In the rows, zero is written as 128.
T: rows in a few groups, each row roughly a mix of its group's directions:
T (145 x 14):
[[110 150 142 191 117 161 152 118 132 106 102 111 118 118]
 [ 98 113 108 129 161 171 140 173 126 136  97 117 113 107]
 [133 192 112 120 152 139 122 154 128 130 142  94  92 128]
 [157 140 138 154 137 158 154  95 138 140 102 165 148 164]
 [103 178 129 158 147 167 121 124 156 136 121 129  89 117]
 [114 156 103 130 121 138 133  64  97 133  99 129 155 131]
 [105 104 119 135 106 146 131 134 176 133 170 130 131  80]
 [104 120 166  93 139 165 142  90 109 112 141 101 138 107]
 [158 175 128 152 124 122 146 136 146 103 125 115 169  89]
 [133 181 137 154 110 170 148 147 120 161 128 116 151 114]
 [145 141 100 149 124  96 126 112 152  95 186 120 142 114]
 [136 120 129 150  80 133 116 114  82 127 163 158 157 138]
 [129 166 115 143 118  97 145  99 126 132 133 181 109  92]
 [106 126  81 148 148 173 141 115 164 115  99 132 140 115]
 [176 167 166 153 147 153 146 135 141 146 146 143 123 118]
 [127 127 149 165  78 154 109 132  87 147 157 111 130 132]
 [133 116 155 101 107 106 121 124 105 168 150 164 117 171]
 [155 154 110 128 126 105 123 118  95  75 133  94 159 123]
 [131 168 110 162  84  74 136 129 122 128 140 124 137 115]
 [119 175 135  99 132 147 154 137  66 128 122 115 138 130]
 [125 140 110 130  96  71 125 137 107 113 153 163 150 101]
 [123  88 127 104 145 150 127 186  98 123 133 159 120 135]
 [ 69 142 117 131  89 145 115 116 131  99  99 130  98 131]
 [134 169 116 147 114 167 127 122 153 145  75 149 136 113]
 [137 141 121  79 133 105 124  74 156 113 146 146 147 142]
 [152 132 118 120 149 163 127  80  79 146 121 118 150 147]
 [134  92 142 125 143  71 129 162 162 117 160 132 135 127]
 [163  95 139 114 140  97 120 174 124 124 168 131 157 116]
 [111  85 115 118 141 149 134 132 154 112  76 159 140 101]
 [132 171 114 156 120 129 149  94 161 148 101  92 149 122]
 [122 162 145 164 140 120 123  67 136 110 132 111  96 127]
 [145 144 141 136 113  89 146 176 122 164 149 120 140 165]
 [ 75 149  97 123  82 115 127 127 159 110 120 143 141 117]
 [ 68 113  99 151 129 117 147 114 130 157 115 145 161 143]
 [117  93 172  90 170 157 123 139 130 133 107 148 117 137]
 [110 114 132 124 115  96 122 161 156 108 161 167  86 121]
 [ 91 153 103 146 121 142 142  69 126 135  94 127 117 146]
 [115 151  82 169 109 110 145 102 137 126 146 143  88 132]
 [129 131 171 113  89 105  91 161 127 115  92 136 130 110]
 [141 111 167 120 110 110 110 107 141 131 111 167 157 175]
 [127 140 112 131 155 142 148 141 178 119 103 139 148  75]
 [123 131  97 122 102 172 143 132 137 106  94  98 172 126]
 [102 127 137 158 115  90 113  75 140 112 118  90 138 131]
 [164 127 114  94 160 162 125  97 127 113 128 153 141  88]
 [100 108  87  83 150 156 141 118 131 114  89 130 134 143]
 [ 86 163 112 147  89 153 131 110 109 138  93 113 121 149]
 [139  89  78 143 170 116  88 125 139 111 126 139 128 118]
 [150 158 135  94  88  79 118 151 125 103 149 133 139 132]
 [103 159 110 116 117 167 132  92 104 126  90 161 123 109]
 [138 102 133 133 119  76 134 191 113 138 129 137 141 143]
 [140  84 168  90 125 117 150 102 109 114 145 128 163 133]
 [ 97 162  99 117 144 137 110 127 177 159 161 120 119 117]
 [ 96 156 163 135 131 142  86 113 174 144 135 149 114 139]
 [122 151 144 120 110 130 106  66 122 145 129 113 176 123]
 [155 169 131 121 121 122 130 107 101  95  88 136 120  83]
 [151 182 144 108 115 135 105 134 128 123  79 134 130 162]
 [136 151  92 181 128 125 136 120 123 106 154 107 126 172]
 [154 150 136 180 118 105 114 129 138 104 162  91 129 105]
 [118 119 145 103 166 114 146 138 120  94  77 145 120  94]
 [199 121 150 118 149 137 116 146 123 131 165 115 129 110]
 [164  97 149 160 129  87  98 148 107 117 105 139 123 151]
 [174 161 136 136 125  88 136 169 111 125 150 132 159 127]
 [152 133 166  91 150 104 182 147 125 117 141 126 131 148]
 [ 56 121 150 142 151 145 135 128 138 121 137 119  94 113]
 [159 137 161 166  88 135 114 144 126 173 127 140 145 146]
 [111  87 143  88  99 121 112  93 131 109 133 120 148  89]
 [106 116 110 141 145 156 140  88 167 161 162 143 147 113]
 [114 126  85  68 160 119 150 127 148 123 141 153 137 127]
 [151 123 163 182 125 109 114 136 120 104  87 104 113 137]
 [ 96 117 103 122 150  92 164 146 156 115 150 121  87 119]
 [149 146 146 179  78 141 128 141 102 137 139 117 149 150]
 [125 128  83 163 180 128 129 128 118 112 109 134 108 165]
 [134 120 185 121  95 119 136 167  90 122 117 125 133 103]
 [120  80 132 152 141 159 112 153 154 152 175 124 120 123]
 [126 130  93 121 128 142 180 121 137 112 106 114 116  73]
 [118 129 125  75 137  80 118 131 154 118 169 113 112 143]
 [122 119 151 107 112 119  98 110  89  77 110 105 100 138]
 [115 131  82 131 153 153 148 128 191 132 107 121 131 139]
 [164 127 106  95 129  91 118 125 108 119 143 118 138 185]
 [ 95  90 152 117  95 136 155 166 143 130 151 144 119  99]
 [157 151 171 147 121  81 131 138 162 152 153 119 122 116]
 [106  83  84 107 147 142 130 177 117 122 141 139 131 114]
 [163 122 172 140 154 136 185 119 109 108 135 137 118 139]
 [136 159 106 158  89 106 122 103  97 108 129  91 113 148]
 [118  75 129 130 145 123 118 154 131 129 177 146  97 156]
 [110 137 144  98  89 134 108 168 173 119 156 142 114 124]
 [107 166 147 128 148 130 121 107 168 111 127 138  76 153]
 [137 159 152 147 136 181  97  98  95 122 121 115 120 145]
 [111  96 147 117 131 164  95 120  93 139 131 135 174 101]
 [136 141 123 110 118 156  96  54 142 111 123 129 126 134]
 [132 117  91 144 123 177 138 189 123 133 126 121 129 110]
 [135 111 101 136 123 142 114  73 167 152 155 151 153 124]
 [144 192 141 147 133 118 140  91  99 102 126 109 136 129]
 [101 134 107 136 166 137 161 137 118 117 161  93  87 111]
 [116 104 127  89 146 138 135 167 154 122 145 175  98 141]
 [ 69 108 122 150 105 139  86 127 121 118  96 126 115 113]
 [121 123  84 135 152 169 164 151 145 147  94 117 145 136]
 [142 148 100 147 170 159 165 108 137 154 161 128 131 149]
 [140 155 122 131 124 108 129 199  98 130 100 113 122 137]
 [130 101 130 126 100 125  92 111 105 146 185 157 137 108]
 [151  78  89 112 133 120  77 134 114 133 129 142 151 138]
 [134 143 177 118 117 148 101 153  87 139 109 120 164 143]
 [176 151 106 140 107 119 121 111  91 131 162  96 139 149]
 [161 121 113 178  94 127 104 129 125 142 145 133 152 170]
 [136  77 118 117 129 133 113 134 137 124  78 172 155 123]
 [158 120 169 154 126 119 146 102 147 103 110 170 105 146]
 [129 128 148 105 134 129 137 167 186 120 128 124  85 153]
 [114 149 152  92 103 126 142 130 138 168 183 118 112 130]
 [163 128 132 161 111 107  80 108 117 108 139  83 135 126]
 [100 116 143 158 112  91 121 123 156 149 140  86 160 153]
 [178 105 145 125 123 122 162  85 125 107 116 155 143 148]
 [156 150 134 125  99 100 146 116 126 134 131 145 149 194]
 [105 110 112  98 155 107 152 159  95 105 134 126  98 162]
 [ 64 113 151 111 103 106 118 152 127 129 116 141 137 161]
 [159 121 141  89 145 163 115 139  98 129 139 168 139  92]
 [102 144 122 130 137 144 119 128 136 114 153  96  84  70]
 [111 109 154 109 142  80 123 119 178 101 136 152 112 115]
 [154 132  81 175 128 112 141 139 124 114 101 143  93 148]
 [133 122 147 133 111  74 107 117 131 135 172 136 170 105]
 [166 160 107 133 123  96 143 100 175 130 156 107 128 138]
 [103 131 139  96 163 134 152  99 138 111 175 101 101 123]
 [124 100 106 147 138 120 117  94 140 137 188 162 127 107]
 [139  94 155 118 149  89 117 146 140  97 114 105 163  99]
 [153 129 117 138 134 149 164 105 168 150 150 144 142  80]
 [111 148  78 119 157 132 122 112 116 117 154  92  95 155]
 [ 90 127  87  98 136 158 168 123 127  94 123 137 145 113]
 [138 160 101 156 101  85 129  86 115 114 150 141 118 108]
 [165 114 107 169 126 126 147 157  74 118 108 123 126 134]
 [171 138 117 121 126 121 115  89 161 119 164  87 150 132]
 [121 156 142 126 138 129 134 120 187 172 157 119 102 113]
 [123 108 184  96 139 107 102 102 150 130 138 109 148 153]
 [107 148 104 160 128 161 125 108 104  96 146  84 126 100]
 [105 122 107 165 108  89 129 127 164 100 122  82 132 129]
 [150 169 100 150 139 145 144 167  93 127 100 106 110 131]
 [130 132 143  82 103 122  77 115  97 109 116 106 144 149]
 [123 118 126  87 132 127 159 118 153 129 161 110 138  69]
 [128 163 129 147 128 135 137  62 124 159 109 105 142 146]
 [123 129  95 116 190 114 142 172 128 123 141 143 114 106]
 [146 144  65 105 129  99 104 127 148 141 158 116 127 148]
 [120 113 100 139 108 162  95 112 160 167 163 105 126 133]
 [118  88 135  90 117 137 130 191 121 129 113 102 130 114]
 [ 86 123 126 148 143 125 158 160 100 107  91 118  96 148]
 [125 101 152  83 123 110 122 113  94  91  95 143 139 104]
 [149 102 150 169  99 103 132 150 166  93 110 116 138 122]
 [133 108 148 108 113 130 119 107 135 156 113 196 151 113]]

which group is each row in? (one row of each group first):
[124 102 177 137 133 122 112 174 124 131 138 155 107  88] => (79)
[135 100 157 151 135  97  95 136 161 135 150 110  89 101] => (71)
[ 97 134 124 126  94 134 108 144 149 124  88 128 121  69] => (116)

[158 166 124 142  93 102 121 105 115 131 143  81 147 149] => (79)
[ 93  96 169  82 126 132 143 114 128 132 139 122 168 114] => (116)
[106 176 170 124 106 143 151  99 104 145 148 117 108 129] => (71)
[145 113 144 118 108  99 152 144 112 109 114 187 162 136] => (71)
[137 152 173  77 135  93 132 140 143 104 140 120 104 142] => (116)
[ 90 151 146  98 126 128 132  98 126 126  91 181 118 116] => (79)
[164 125 120 131 104 105 123 150 121 144  90 156 166 166] => (116)
[131 160 101 158 112 169 132  97 109 159 117 114 156 106] => (79)
[110  74  82 112 139 132  99 111 111 106 147 148 131 120] => (71)
[ 99 112 156  93 102 147 124  90 149 150 138 150 124  92] => (71)
[109  96  90  88 149 128 133 131 178 107 126 121 130 105] => (71)
